Each path below is one point turned by a fixed rotation once a step. After each direction that follows a path, write how fast that rotation turns it, in degrees a step (0 if it stays still).
Each turn is a multiple of 5 degrees from 10 to 175, or 0.
Each row of a path follows its step; steps can be skipped.

step 0: [ 12 -27  17  22   1 -13  11  27  25  25  23  26  -6 -19  -6 -46 -17 -46
  43 -41  -2  -3  -1  -2 -22 -30  21  25  15   5 -25 -20 -26 -31  -1  22
  27 -29  23 -48 -10  24 -22   5  22   8  -5]
step 1: [-10 -23   8   2 -32   2  31  38  42   7 -16  10  13 -49  -2 -37 -16  -2
 -14 -15   4  40  43  -9 -34   8  38  15   1  30  -5  12 -18  -6  31  11
  -6 -17  10 -61  -2  -4  22  24 -17   9  -2]
step 2: [-41  14 -10   9 -22  -8   1  49  16  -9  38 -11   8 -61  -7 -32  -9 -37
 -26  20 -10  16   7   4 -48 -24  20  22   0 -23   2  -3 -23  28 -30 -12
  10 -22   6 -27 -11  34  33  -2   4  11 -21]
step 3: [-10 -21 -39 -54  19   8  26   8 -16  17  30   1   0 -43  17 -28 -27 -10
   3   8 -15  17  16 -24 -39   2  13  24   8  24 -19 -28 -27  47 -24  -2
 -25 -31  19  -8 -23 -13  24  -4 -12 -32 -32]
step 4: [-32   9 -34 -16  -6  15   1   2  -3  -4  37  23  31 -30   6   2  -6 -25
  11 -10   7  21  -3  -8 -11 -23  34  16 -12  35 -60 -23  45  13 -22  25
 -34  17 -29 -18  -7  29  31 -29 -16 -16 -37]
step 5: [ 24   9  29   8 -15  -5  30  22 -36 -34  37  12   3 -53  -5 -27 -36 -26
  28  -4 -15  11 -10 -37   7  11  -7  10   5  18 -59 -22  12  20 -10  27
  14  22 -13   0  16 -14  -7 -16 -29 -20 -44]
step 6: [  0  13  15  -1 -40   9 -33   1 -16 -13  13  22   9 -38 -20 -42 -12  19
  26 -14  45  -5  -2 -26 -31   0   4 -59   0  37 -62 -18  -4  -3   2 -15
   1  18  33 -18  -4   7   7  -1 -30 -11 -26]
step 7: [ 13   4  -6  39 -22 -41 -38 -14  -8  -7  17  54   2 -69 -18 -32 -27  10
  23  14 -15 -10  32   7 -24   3  -6  -9 -12  38 -35  13 -14  34  -1  -5
 -13   3  -7   6  11  24 -25  19  19  13 -10]
step 8: [-27  11 -17  -3 -10 -53  21 -10  -2 -47 -11  45 -15 -44  -9 -48   5  -4
  -7 -11  -2   2   2  -1   0   3   5 -49 -22  25 -23  10 -45  24  15 -33
 -36   0 -18  -3 -27 -24  15 -19  16  -7  -1]
step 9: [-33  -1 -23   4  21 -43 -10 -24 -49 -29  34   0  13 -62  44   6  17   3
  13 -17  -8  12 -27  -4 -17   2  14 -42   4 -11 -24   5 -19  26  14 -14
 -24   0 -36  -9 -12  27  12  34  -2  12  21]
Speeds:
[  1   9   6   2   7  -7   0  -5  -1  16   1   2  13   1   1  -3 -10  -4
   6  -8  -2   5  -3   3   4   9  -9   8   4  -1  -3   4  -8   7  -6   3
  10  -7  -9  10   7  -5   8  19   2   4  -6] | 160
[  4  12   1   3   2  -4  -3  -4   2  11  -3   1  -9  -1  12   2   6  -4
   4  -3  -4  13  -1  -7   5   3  -1   1  -2  -9  -2  -9  -2 -12   6   7
   2  16   1  -7   2   7  -6   1  -4 -20  -9] | 65
[-11   3  -6 -12   0   2 -18  -2  11   6  -5   3  -2  -3   4  -8   0 -12
  -7   3   8   9  -6  -1   0  -9   5 -15   2  -1  -1  -1  11  -8  -2   0
   6   5  -7   7   3  -6   4   2  -6  13   4] | 155
[  5  -6   3  -1 -10   0   3  -3  -4  -3   7   0  -1  17   4   2  -8  -4
   5  -1   8  -2   0   5  -3  -8  -8   3   2   7 -19   2  10   0   5   0
  21   5   0 -11   7  -6  -6  -1  -5  -4   7] | 60
[ -2   4 -10 -10  -8   6   8  -3 -13  -4   5  -4   4   3  -3  12   5  -6
   8   8   1  14  -7  -5   2   0  -1  12 -14  -4  -6  -6   4  -5  -9   5
  -6  -5   2  11 -10  -5  -2   7  -6   3   6] | 55
